Each row is where one point has got to under a steady rotation. How many ticks took it there?
The counts run from 0 to 374.
[156 108 121 125  85 154 114 122 102 119 132 101 199 160 175 134 112  84
  96  97 106  80 116 141 167 160 156 152 116 109 118 129 122 106 125 147
 121  94 117 138 137 101 155 133 122 123 127 147  99  95 106  84 144 148
 114  66 135 156 125 148 168 136 119 135  85 106 112]
67
[122 132 159 102 184 143 112  96 162 162 114 176 170 120 164 118 151 140
 119 155 166 150 121  96 111 142 116  84 166 102 135 143 129 183 128 105
 152 124 110 146 144 147 117 162 134  93 170 147 148 124 150 113 140 140
 194 158 133 138 101 101 144  89 133 124 155 119  82]
131
[119 109 114 112  78 122 119  86 127 115 161 115 127 150  95 122 136 136
  81 101 114 105 195  98 134  50 157 155 128 128 142 118 125  99 151 118
  87 170 120 131 137 131 150 134 160 131 149 137 100 125 166 139  74 143
 130 100 128 173 108 100 156 110 150 141 130 118 144]
319
[116 139 107 131 158 153 118 144 177 166 117 117 112 138 114 181 149 137
 139 159 138 187 125 125 127 134  90  80 132  95 145 107 195 149 126  94
 135 148 138 155 109 147 103 124 110 155 161  97 196 107 145 136 156 135
 144 155  64 105 111 102 118 114 156 119 152  92 131]
160
[128 115 111 109 158  99  72  91 136 165 106 142 172 131 166 152 168  82
 129 133 136  90 110 114 151 147 106 140 148  91 144 129 107 148 138 126
 189 129 140 162 118 140 125 153 118  85 131 104 138 114 187 131 154  86
 138 146 117 137 108 151 115 118 105 140 108  67 125]
117
[153  79 169 103 123 116  89  63 113 117 148 131 196 136 166 139 137 124
  94 134 119 103 139 144 168 146 141 157 162  99 141 141  71 125 133 125
 151 130  85 158 163 126 159 123 121 118 163 150  88 117 164 131  92 127
 119 108 144 141 127 136 160 140  93 144  88 102 118]
86
[130 142 127 141 122 138 162 156 159 152 112 146  90 133  95 141 124 150
 111 140 184 140 162  87  98 144  95 112 140 119 105 134 139 146 101  81
  94 132 133 138 106 136 135 158 148 174 180 124 188 123 110 131 106 162
 112 149 101  74 135 102 108 132 200 128 142 140 132]
179
[135  78 151 121 105 125 121  75  92 155 119  96 186 159 132 136 115 136
  91 143 121  86 148  74 104 127 136 149 164  86 136 143  73 125 142 144
 119  96 131 139 129 113 176 139 153 124 179 157 136 110 121  86 110 121
 117 110 119 117 124 128 170 107 128 154 150 148 148]
81
[125 125 106 124 130 111  76  65 110 159 103 113 150 152 132 165 158  96
 132 124 129 103 108  96 125 132 124 154 181 106 122 127 114 119 161 110
 184 114 151 150 111 142 120 129 132  78 122 125 134 124 185  82 159 101
 153 134 112 152  85 120 147  88 153 130 136  86  96]
114
[144 131 119 143 173 150 139  96 112  97 149 109 121 122 135 129 124 143
 117 157  99 175 132 102 119  77 125 133 108 145 130 169 138 120 119 165
 129 148 153 127 184 118 107 116 141 155 105 120 105 155 169 191 102 117
 165 132 154 141 137 155 146 161  49 112 142 124 101]
269
[146 137 132 115 137 147 101  94 138 154 160 161 151 105 165  54 131 122
 142 147 177  74 170 165  99 139 192  91 130 111 168 132  95 107 153 112
 151 125 101 113 117 158 106 129 121  89 142 138 136 131 168 106 152 148
 146 117 134 174 128  92 135 100 155 118 121 139 137]
358
[143 133  96 114 180 153 155 112 126  86 102 119 129  99 141  85  74 140
 118 122 108 146 122  72 130 142 141 132 137 165 129 150 135 114 105 155
 133  91 186 107 147 106 110 118 104 123  65 138  85 162 115 117 126 123
 174 125 141 150  90 156 169 134  90 101 139 140 100]
262
[133  93 104 114  87  98 127  79 153 124 164 122 129 132  99 134 126 134
  97 111 111  88 204 123 163  55 149 164 122 132 164  95 125 103 135 125
 110 166 110 140 138 136 145 122 163 144 150 133 116 119 167 174  81 131
 110 111 123 170 118 134 129 126 130 143 101 108 158]
321
[133 132 126 121 134 120  97 105 122 178 163 119 146 122 144  87 158 100
 146 162 160  82 177 163  85 103 163  93 108  85 181 127  98 115 159 139
 150 139 113 125 116 150 120 134 139 102 154 110 169 105 192 142 144 120
 121 137 111 146 156 112 106 110 121 145 136 132 175]
355
[120 107  88 106 133 147 165 159 144 131 146 119 155 119 159  93 118  98
 106  98 110 107 191 111 161  70 156  97  78 102 153 102 154 136 135 181
  93 131 128 102 161  90 146 146 136 140 117 130 136  84 109 138 129 134
 138  93 132 181 113 162 149 125  92 138 112 104 136]
304
[142 117 177 102 139 108  72  68 145 148 156 148 148 133 130  90 156 153
 141 163 163 123 134 171  84 122 143 105 127 120 159 170 109 126 143 108
 146 165 109 121 119 171 111 133 127  99 172 117 116 135 179 144 121 134
 147 147 114 131 157  80  99 106 108 142 143 139 163]
366
[154  92 119 134 128 156 121 105 155 140 135  91 170 131 146 104  84 150
 118 168 107 123 122 135 109 136 103 131  78 142 159 166 167 125  75 163
 105 110 178 129 138 127 111 118 130 179 168 126 127 106 103 158 153 122
 134 122  95 120 152 145 150 148  61 119 145 152 168]
31
[113 158 152 109  89 124 126 176 137 130 125 133  98 116  71 146 123 135
 127 109 128 167 149 119 121 142  91 108 116 125  89 108 145 159 110  66
  76 143 110 141 124 127 149 151 116 153 139 128 128 140  97 130  81 163
  79 134 102  68 155 113 116 111 186 162 154 145 126]
188
[140  55  98 112 140 132 160  92 184 125 147 126 158 135 147 118 109 140
  88 114 124  97 192 103 157  89 158 134 121 121 188 126 127 112 128 152
  98 151 144 121 144 131 139 138 127 141 154 131 133  94 130 154 107 134
 150 114 124 158  93 129 136 157 110 121  88  95 177]
312
[149  99 143 110  61 141 115 117 117 101 132  91 168 141 123 133  97 134
 105 107  76 116 117 147 181 134 139 148 127 123 114 114 164 124 122 161
 112 113 108 124 129  98 151  95 128 156 136 158  77 105  79  91 120 149
  98  59 125 161 133 128 181  95 105 144 121 138 111]
57
[138  75 149 120 106 117 114  56  85 146 128  91 178 176 130 155 122 136
  88 144 127 101 141  83 102 118 136 157 171  89 137 163  71 120 144 136
 126 114 132 136 140 126 167 137 158 118 184 153 137 110 147  89 100 125
 121 109 115 118 127 113 160 132 124 147 151 131 152]
82
[135  91 128 117  49 126 116 110 112 127 124  70 160 151 110 150  92 121
 115 114  75  96 123 126 166 120 120 160 115 127 120 106 151 120 122 166
 113 100 127 130 113 103 163 101 145 150 144 145 102  88  83 105 133 125
  80  82 110 133 137 135 172  95 119 148 134 148 143]
59
[101 122 146  86 152 129  91 100 115 173 124 121 178 119 150 149 136  95
 154 132 100 128 110 117 133 135 144  89 166  82 145  98 119 163 166 134
 165  87 105 141 145 124 139 134 116  63 127 150 136 104 139  79 161 103
 137 137 110 143 111 138 152  65 128 147 154 114  98]
110
[145 116 173 108 177 111 145 127  92 109 133 110 108  96 100 138  99 143
 166 148  95 179  97 138 113 147 119 117 119 136 131 141  97 137 131 157
 131 114 118 105 167 121 124 118 106 116  82 115 111 166 125 169  83 125
 109 152 145  68 175 146  88 149  70 137 164 152 134]
237
[117 149 147 104 144 135 100  87 158 136 109 183 141 123 137 114 153 144
 107 132 164 143 118  88 118 131 110 112 185 122 100 146 137 166 121  90
 151 135 122 149 125 140 117 156 135  94 165 143 115 149 163  99 125 139
 187 143 129 151  86  94 151  81 154 131 150 114  63]
133
[110 171  95 141 119 137 109 173 157 163 108 133 100 145 110 150 175 106
 103 134 167 151 152 106 107 127  74 112 104  98  99 135 157 150 106  78
 100 167 153 164 108 124 132 161 136 163 166  86 171 126 161 150 125 131
 109 155  85  93 135 114 119 149 160 135 140  97 129]
169
[142  93 134 148  97 134 123 109  72 146 121  79 159 184 147 144 154 104
  97 138 123  92 139 121 126 109 141 136 131  68 130 151 103 108 153 191
 125 127 131 128 115 103 169 124 161 156 169 118 165  85 147 107 113 123
  96  77 128 133 145 125 151 131  92 149 130 118 155]
72
[143 133 104 134 135 101 143 108  89 118 103  94  91 104  88 160  82 117
 162 125  89 121  95 101 127 141 113 175 132 187 117 119 115  99 105 150
 158  85 171 120 134 120 114 113 119 111  40 118  95 162 122 146 129  91
 110 149 141  95 137 170  92 132 121 117 143 143 118]
244
[158  82 140 145 124 149 114 105  86 131 132  88 164 163 172 143 144 119
  99 151 134 107 148 148 149 129 165 133 153  62 151 144 101  95 160 184
 146 125 112 127 129 109 154  98 139 160 160 125 158  93 162 108 112 145
 106  70 131 144 138 121 168 143  90 130 110 105 148]
74
[134  84 100 132 142 139 161  90 147  98 143  84 119 134 115 169 107 155
 127 123  74 166 132 124 175  59 139 137 124 147 164 108 194 104 134 180
 123 145 133 113 170 120 107  92 140 148 105 122 126 109 133 164 114 124
 159 108 129 164 104 133 127 131  92 103 127 104 120]
290
[147 178 103 136 141 162 132 180 172 125 127 188 107  91 151 107 131 124
 116 135 182 146 182 148 156 170 110  90 124 103 113 104 154 141  97  78
 123 140 101 154 119 130 127 123 116 189 140 119 154 130 138 150 115 172
 110 121 112 124 128 123 142 139 178 116  96 106  95]
174
[126  72 128  91 146 134 153 110 169 127 158 124 184 129 151 104 109 129
  92 109 116 118 184 108 149  82 157 111 102 112 179 128 119 142 116 142
  72 143 126 115 173 119 151 169 118 110 157 144 120  84 116 149 101 139
 156 116 123 155 108 138 140 144 107 152 107 108 170]
314
[142 157  98 138 152 116 147 153  79 101  81 109  91 105 115  89  99 108
 140 103 110 121 114  91 137 142 125 131 117 154  94 140 130 112 130 180
 147 101 176  94 121  93 121 119 116 120  33 100 105 170 125 124 122 111
 120 116 158 136 125 166 123 122  88 123 146 128 113]
253
[146 135 128 147 178 121 148 125  85 123 125  89 117 122 123 164 111 106
 173 136  94 147  77 126 107 135 122 140  95 152 128 149 112 112 129 164
 134 100 157 117 170 118 111 135 109 103  62 106 131 144 128 159 135 106
 137 155 144  81 162 165  80 172  81 117 144 126 133]
247
[137 111  78 155 117 137 145 105 125 115 135  85 139 189 118 156 152 100
  94  86 106 125 138 104 144  43 147 161  96 136 136 137 167  86 142 169
 101 169 166 114 152 116 127 143 156 133 115 100 135  99 150 145 128 124
 162  90 126 173 105 123 128 151 111 126 113  78 137]
299
[145 153 168 114 170 140 139 124  78 100 145 102 111  95 109 140  99 144
 174 147  89 193  94 147 114 141 151 110 125 148 123 128 115 121 143 146
 133  98 107 108 181 122 108 108 104 110  63 132 104 169 126 139  95 139
 121 133 146  97 168 137 118 127  99 127 156 167  97]
239
[121  97 106 116  78 109 125  74 140 118 158 122 126 145  93 121 129 140
  89 104 118  97 206 109 155  48 152 168 133 127 150 107 125 100 141 126
 104 170 116 140 140 129 149 124 161 140 152 138 109 119 169 156  82 136
 117 103 121 174 110 112 143 115 139 141 112 111 148]
320
